One vector is turned by the same rotation once a step. Each row is the vector after some number of steps, and that number follows the row.
The counts run from 0 to 256.
[-14 -13  -2  47  -8  -3 -24  -5 -64  22 -35 -60   7  39   3 -48  28 -53
   1  18   1  -8  -6  31  -1 -12   2   0   5   3  13  49  14] -> 103
[ 33  29  32  46   3 -28 -39  11 -39  -2  -8  39  14  21 -23   6 -69  12
 -46  20 -14 -42   8  -9 -43  -4   7  -7  -7 -30  12   1   3] -> 248
[ 33  29  36  78 -51  18 -39  -7 -39  -9 -21  -4  27  10 -11   8 -30 -26
  -6   7  17   3 -26   5 -33  -2  -3 -10   9 -25  37   3  41] -> 25
[-14 -13  -3  47  -9   1 -28  -4 -61  19 -33 -61   6  36   2 -51  31 -55
   3  21   6  -4  -6  29  -3 -11   2   1   6   3  13  46  13] -> 104
[  7  -2  -2  37  27 -31  -3  19 -73  20 -30 -20  22  40 -14 -19 -18 -16
 -35  21 -20 -60  10  24   3 -16  13 -16 -23   0  -2  53  -1] -> 90
[-14 -13  -4  46  -9   3 -33  -2 -59  18 -29 -62   5  33   0 -56  33 -55
   4  21   9  -1  -8  28  -6 -12  -1   0   9   3  14  45  12] -> 105
[ 32  25  53  60 -38   3 -11 -29 -34 -10 -35  12  10  41   0  17 -50 -35
   0  19 -18 -31 -17  10 -14  13 -10   1   1 -45  19  -7  24] -> 16
[ 31   7  67  33 -27 -30  15  -3 -51  19 -46   3 -22   7   1 -24  -6 -37
 -12  48  12   4  -2  42   5  13 -24 -12  -3  -5  37  40   1] -> 58
[ 12  13 -14  -6  48 -28 -41  29 -44 -20  11 -16  23  19 -26 -65  16 -19
   1  55  21 -33   1  24  -4  43 -10  -6  -5  -4 -18  24 -25] -> 124
[ 60 -23  48  42 -10  -1 -33  23 -53   3 -23  -2 -22  -6 -12 -29   4 -33
 -27  38  30  12 -21  21 -12 -26 -25 -15   0  -2  36  30  -7] -> 68
[ 31  31  32  46   2 -30 -34  10 -42   0 -10  38  16  24 -22   8 -69  10
 -47  19 -17 -46   7  -9 -41  -2   9  -7 -10 -29  13   2   4] -> 249
[  1  56  28  35 -24 -38 -16  35 -34  11 -17  20  32  -6 -43 -31 -40  10
 -21  28  28 -11  25  11 -42  17  15 -23  -3  -4  29  35  10] -> 41
[-10  -8   0  45   8 -22   0  -2 -73  25 -40 -43  15  48   3 -25   2 -36
 -18  17 -21 -41   3  32  10 -11  10  -7 -12   2   6  55  10] -> 96
[ 15  13 -13  -7  51 -33 -32  24 -45 -23  10 -15  26  23 -21 -55  16 -15
   1  56  15 -39   0  28   5  50 -12  -6 -10  -5 -18  25 -25] -> 126
[ -5  50  25  18 -24 -64 -11  -7 -18 -34  -7  23  15  44   8   1 -35  34
   0  30  -3  -8  41  12 -27  65 -13   1   6 -19  24  20   5] -> 212
[ 13  38  35  59  -9 -31  -9 -12 -53  16 -26  19  23  32  -7  16 -59  -2
 -40  14 -29 -47   4   7 -23   7  15  -7 -14 -23  16  14  21] -> 255
[ 49  -4  56  46 -37  -7 -58  -3 -16 -25 -10  26 -31  21   7  -6 -27  -5
 -16  27  12  27  -3  -7 -45  -6 -32   8  23 -28  40  -3   0] -> 233
[ 12  29  62  24 -24 -46  25   2 -48  24 -45  12  -8   9  -9 -25 -21 -23
 -12  48   9 -11  16  41   1  28 -10 -14  -9  -5  33  45   1] -> 53
[ 17  19  49  19 -14 -29 -29  11  -3 -23 -22  45  -4  56 -24 -17 -67   9
  -7  27 -17 -37  23 -14 -40  13  -6   2  14 -44  11   2 -13] -> 3
[ 49 -14  11  34  29 -14 -43  52 -60   2  -6   5   9   6 -36 -29 -22  -5
 -48  29  14 -31  -2   6 -22 -37   1 -23 -13   1  10  37 -16] -> 79
[ 50  11  40  43 -10 -13 -64  18 -25 -18   1  40  -7  13 -19  -7 -54   8
 -38  25   7 -10   2 -19 -54 -15 -10  -2   9 -30  23  -7  -5] -> 241
[ 15  38 -13  44 -23  -5 -76   7 -18 -58  26  -4  38  26  -4  -7 -12  19
  11  14  26  14   4  -8 -50  41 -12   2  19 -21  18  -4  20] -> 197
[ 18  44  22  63 -41  -1 -45  28 -34  -3  -9   4  38  -9 -36 -15 -32   0
 -15  10  34   9  -2   0 -53  -1  11 -20   8 -10  37  18  29] -> 33
[  3  51  -5  28 -17 -36 -55  17 -15 -52  21  14  38  26 -10  -8 -28  39
   2  19  19   2  27  -7 -49  53  -7  -2  12 -17  18   8  11] -> 203
[ 34   2  67  34 -26 -25  11  -3 -51  17 -43   2 -23   6   1 -23  -3 -41
 -12  48  14   6  -4  42   5   8 -25 -12  -3  -5  39  38   1] -> 59
[ 27  11  68  32 -27 -34  18  -4 -52  21 -47   4 -20   8   0 -23  -9 -36
 -11  49  12   0   2  43   6  16 -20 -13  -5  -5  36  40   1] -> 57
[-12 -12  -6  45 -10   3 -38   1 -57  17 -27 -60   5  31  -3 -61  34 -55
   7  23  12   2  -8  26  -8 -11  -1   2  10   3  14  42  11] -> 106
[  0   2 -17  13  20  -4 -63  29 -40  -4   4 -36  14  10 -31 -84  29 -37
   6  43  35  -3  -2  15 -23  10  -4  -2  11  -1  -4  28 -16] -> 116
[ 25 -34  -4  29   8 -20 -29   1 -47 -54  -6 -48  12  60  34  -4  46   3
   8  19   1   6 -14  26  18  27 -31   2   8   7  23  43   2] -> 144
[ 37 -10   5  32  36 -22 -31  47 -64   6 -11   4  15  15 -34 -25 -26  -3
 -49  25   3 -45   3  10 -16 -32   7 -23 -19   0   4  43 -15] -> 82
[ 20 -41  -9  31   2 -15 -47  12 -38 -58  -2 -45   7  62  28 -14  44  10
   7  12   6  17  -6  12   0  11 -28   4  18   7  26  44   0] -> 148
[ 45 -13   8  32  33 -16 -39  52 -63   3  -8   5  10   9 -35 -28 -24  -4
 -48  28  11 -36   0   7 -21 -35   4 -23 -16   1   8  40 -15] -> 80
[ 37  27  32  45   2 -25 -43  14 -35  -4  -5  41  12  20 -24   4 -68  12
 -46  21 -11 -39   7 -12 -45  -7   2  -6  -5 -29  12   0   0] -> 247
[  1  52  41  24 -20 -51   9  24 -40  20 -30  20  17   2 -33 -29 -39   1
 -18  38  17 -19  29  26 -24  29   7 -21  -9  -4  26  44   4] -> 46
[ 52  -1  50  45 -28  -6 -65   6 -19 -25  -4  31 -23  15  -4  -9 -37   0
 -25  25  13  15  -3 -13 -51 -14 -24   4  20 -29  35  -6  -2] -> 236
[ 10  12 -17  -3  43 -22 -50  32 -41 -15  11 -19  22  15 -31 -74  18 -23
   2  53  27 -26   2  20 -11  36  -9  -5  -1  -3 -15  24 -24] -> 122
[ 52 -17  13  33  27 -11 -44  51 -59   1  -6   6   5   2 -34 -30 -19  -7
 -46  29  17 -27  -4   6 -21 -37  -3 -24 -12   0  11  36 -17] -> 78
